grid =
array([[142, 140, 120, 123, 123],
       [135, 130, 131, 123, 134],
       [135, 143, 117, 101, 144],
       [119, 138, 125, 128, 133],
       [129, 120, 118, 143, 126],
       [132, 121, 134, 130, 137],
       [126, 130, 124, 134, 137],
       [127, 129, 130, 118, 125],
       [127, 130, 132, 119, 116]])
grid[0][0] -> 142
grid[4][2] -> 118
grid[8][3] -> 119
grid[:, 2] -> [120, 131, 117, 125, 118, 134, 124, 130, 132]
grid[8][0] -> 127
grid[2][0] -> 135
grid[3][0] -> 119
grid[:, 4] -> [123, 134, 144, 133, 126, 137, 137, 125, 116]
grid[4][1] -> 120
grid[5][4] -> 137
grid[:, 3] -> [123, 123, 101, 128, 143, 130, 134, 118, 119]
grid[2][4] -> 144
grid[3][4] -> 133
grid[5][1] -> 121
grid[7][4] -> 125
grid[6][2] -> 124
grid[3][2] -> 125
grid[7][1] -> 129
grid[0][2] -> 120
grid[7] -> [127, 129, 130, 118, 125]
grid[8] -> [127, 130, 132, 119, 116]
grid[5][0] -> 132
grid[4][3] -> 143
grid[6][1] -> 130
grid[:, 1] -> [140, 130, 143, 138, 120, 121, 130, 129, 130]

B =
124	124	139	132	141	135	135	131	107	124
135	123	130	132	121	122	115	119	131	129
124	123	128	131	134	141	135	128	114	120
128	132	115	127	123	135	129	141	128	132
125	119	132	127	132	135	124	134	137	125
112	139	117	135	123	123	127	133	115	140
130	132	131	120	126	121	123	122	127	136
122	129	122	117	135	115	140	119	122	134
122	115	130	123	129	134	126	130	132	115
129	122	140	136	127	120	131	122	122	126
137	130	129	121	126	133	122	136	131	130
Rows and columns are counted from 0.
(0, 0)	124
(1, 6)	115
(3, 4)	123
(8, 8)	132
(6, 2)	131
(6, 8)	127
(4, 1)	119
(9, 3)	136
(5, 8)	115
(5, 0)	112
(7, 7)	119
(10, 0)	137
(3, 1)	132
(9, 9)	126
(2, 3)	131
(4, 5)	135
(1, 2)	130
(8, 5)	134
(5, 6)	127
(9, 8)	122
(1, 0)	135
(5, 3)	135
(6, 9)	136
(4, 2)	132
(7, 6)	140
(8, 3)	123
(6, 1)	132
(1, 4)	121
(1, 1)	123
(9, 2)	140
(7, 3)	117
(8, 4)	129
(10, 3)	121
(6, 3)	120

data =
[[107 104 120 153 143 113 140 120 120 119 147 127 121]
 [110 106 127 140 148 114 141 117 112 120 141 122 113]
 [125 127 132 146 151 114 147 139 123 131 116 118 135]
 [111 109 130 143 148 115 142 119 112 121 135 122 114]
 [124 110 122 156 134 108 143 134 130 125 127 124 135]
 [110 103 111 157 140 110 137 131 125 121 135 131 126]
 [128 113 123 153 138 110 145 137 131 126 119 121 139]]
data[0][-13] => 107
data[-7][-4] => 119
data[-2][9] => 121
data[-6] => [110, 106, 127, 140, 148, 114, 141, 117, 112, 120, 141, 122, 113]
data[6][7] => 137
data[-7][-1] => 121
data[-3][-9] => 134
data[-1][-9] => 138
data[2][1] => 127
data[-1][12] => 139
data[-2][3] => 157
data[2][12] => 135
data[1][2] => 127
data[-4][2] => 130
data[6] => [128, 113, 123, 153, 138, 110, 145, 137, 131, 126, 119, 121, 139]
data[0][-6] => 120
data[2][-2] => 118
data[:, -8] => [113, 114, 114, 115, 108, 110, 110]
data[0][10] => 147
data[1][-5] => 112
data[3][11] => 122
data[-4][3] => 143
data[-3][5] => 108
data[-5][5] => 114
data[-5][-11] => 132
data[1][0] => 110
data[-6][-6] => 117
data[5][4] => 140
data[-3][6] => 143
data[2] => [125, 127, 132, 146, 151, 114, 147, 139, 123, 131, 116, 118, 135]
data[4][-5] => 130

X =
[[123 134 108 130 125 126]
 [141 128 118 129 135 131]
 [117 127 125 120 126 130]
 [127 129 127 130 131 128]
 [125 124 128 132 124 129]
 [132 131 117 135 130 127]
 [132 128 118 127 127 128]
 [129 123  99 127 126 131]
 [131 127 116 124 131 123]
 [130 127 133 122 125 124]
 [126 128 112 128 124 133]
 [122 129 115 128 124 130]
 [133 128 131 131 121 122]]
X[0,0] = 123
X[4,1] = 124
X[5,5] = 127
X[9,0] = 130
X[10,5] = 133
X[4,3] = 132
X[:, 4] = [125, 135, 126, 131, 124, 130, 127, 126, 131, 125, 124, 124, 121]
X[11,0] = 122
X[0] = [123, 134, 108, 130, 125, 126]
X[6] = [132, 128, 118, 127, 127, 128]
X[1,1] = 128
X[11,5] = 130
X[10,2] = 112
X[5,2] = 117
X[:, 2] = [108, 118, 125, 127, 128, 117, 118, 99, 116, 133, 112, 115, 131]
X[3,2] = 127
X[3,1] = 129
X[2,1] = 127
X[12,1] = 128
X[9] = [130, 127, 133, 122, 125, 124]
X[2,3] = 120
X[2] = [117, 127, 125, 120, 126, 130]
X[4] = [125, 124, 128, 132, 124, 129]
X[7,2] = 99
X[6,3] = 127
X[2,5] = 130
X[10,4] = 124
X[6,4] = 127
X[11,2] = 115
X[:, 3] = [130, 129, 120, 130, 132, 135, 127, 127, 124, 122, 128, 128, 131]
X[8,4] = 131

arr =
[[119 135 107 123 144 137 128 141 149 141 135 139 135 116]
 [117 134 107 124 143 138 129 140 150 139 136 141 134 115]
 [119 135 107 123 145 138 128 143 148 144 134 137 136 117]
 [115 132 107 126 142 139 130 140 150 137 135 142 133 112]
 [118 134 108 124 144 138 129 143 148 143 134 137 135 116]
 [121 136 107 123 145 138 128 144 148 145 133 136 136 116]
 [113 131 108 126 142 139 131 140 150 135 135 142 132 111]
 [111 132 108 128 141 140 130 140 151 136 135 142 132 113]
 [109 131 108 130 140 141 130 139 153 135 136 143 131 113]
 [122 135 107 122 145 137 128 144 147 145 134 136 136 116]
 [117 134 107 124 143 138 129 141 150 140 135 139 134 115]
 [120 134 106 122 145 137 129 142 148 141 135 139 135 114]
 [111 132 108 128 141 140 130 140 152 135 136 142 132 114]
 [112 132 108 127 142 140 130 140 151 136 136 142 133 114]
 [119 134 107 123 144 138 129 143 148 141 134 138 135 114]]
Indices start at 0.
(0, 0): 119
(4, 2): 108
(6, 7): 140
(14, 0): 119
(12, 9): 135
(13, 3): 127
(7, 11): 142
(2, 1): 135
(8, 3): 130
(5, 10): 133
(13, 11): 142
(13, 5): 140
(8, 12): 131
(0, 8): 149
(3, 1): 132
(4, 8): 148
(11, 2): 106
(7, 13): 113
(13, 2): 108
(1, 8): 150
(14, 7): 143
(11, 10): 135
(9, 2): 107
(5, 13): 116
(14, 12): 135
(7, 12): 132
(14, 1): 134
(9, 7): 144
(3, 3): 126
(6, 4): 142
(1, 10): 136
(5, 11): 136
(2, 0): 119
(4, 1): 134
(14, 2): 107
(14, 10): 134
